In the data rows, the value 128 means zero.
Here are some points:
[ 98 178 142 115 132  90  69 102 134 192 126 145]
[114 129 100 131 142 166  89  88  73 116 133  98]
[110 135 142 106  99  72 143 135 150 139  68 125]
[161 134 122 149 106 166 139 132  95 132  95 123]
[162 106 115 134 113 140 179 135 129 102  98  86]
[164 153  95 133  99 137 136 136 120 136 110  84]
[116 150 121 129 183 122 116 188 174 139 157 147]
[139 134 134 123 108 131 150 153 157 104 108  97]
[160 185 147 165  63 111  87 111  82 191  75 129]
[184 129 126 163 106 108 102 138  88 148 111 151]
[143  78 147 138 177 175 176 161 145  76 185 132]
[ 90 112 178 147 103  72 157 130 164 135 117 172]
[ 84 108 106  84 164 142 156 124 145 108 167 107]
[147 120 113  70 141 199  92 111 114 100 126 114]
[155  94 130 137 112 131 187 131 127  97  99 105]
[105 132 181 177 107  39 120 114 125 179  95 221]
Here are 10 more points, each followed by its number:
[163 122 118 150 114 111 117 140  94 135 132 131] 0
[ 77 197 107  60 170 121  40 111 150 166 162 116] 1
[154  73 158 154 155 162 177 168 135  85 186 151] 2
[108 138 125 147 106 128 127  52  86 142 150 125] 3
[115 170 195 101  82  76  79 142 204 153 109 156] 4
[ 54 191  25  64 223 178 104 161 190  81 193  65] 5
[143 107 110 114 133 148 150  81 126 121 131 130] 6
[147 186 121 124  96 151  98 128 121 145 118 101] 7
[ 49  25   0  47 255 255 182 176 131   0 244  50] 8
[144 154 201 129  69  77  89 131 175 176  79 174] 9
Which three of these numbered points are nearest to each point below, looking only along the 2 directions in which the first points spread most? Their numbers follow each, nearest first.
[ 77 200 108  59 168 112  38 108 149 163 154 117] > 1 0 3
[146 123 125  96 100 113 131 112 101 139  89 134] > 3 0 1
[155 125 119 147 110 112 107 137  95 128 132 132] > 0 3 1
[133  30  13 132 251 224 203 112  95  23 227  55] > 8 5 2
[145  72 108 124 139 135 173  89  96 109 155 112] > 6 2 1
[171 229 183 195   6  75  66 102 102 244  32 172] > 9 4 3
[188 158 209 255   0  72 161 111  63 240   0 199] > 9 4 3
[116 154 189 113  90  81  99 143 189 157 109 157] > 4 9 1
[189  95 110 158 117 120 135 128  67 131 143 130] > 0 7 3
[161 130 116 151 115 112 110 138  93 138 127 124] > 3 0 7
[135 118 188 167  94  53 111 114  99 194  76 241] > 9 4 1
[183 136 123 137  88 121 146  97 128 122  87  90] > 7 3 0
[159 139 117 136  93 146 148 138 119 130  99 102] > 0 7 3
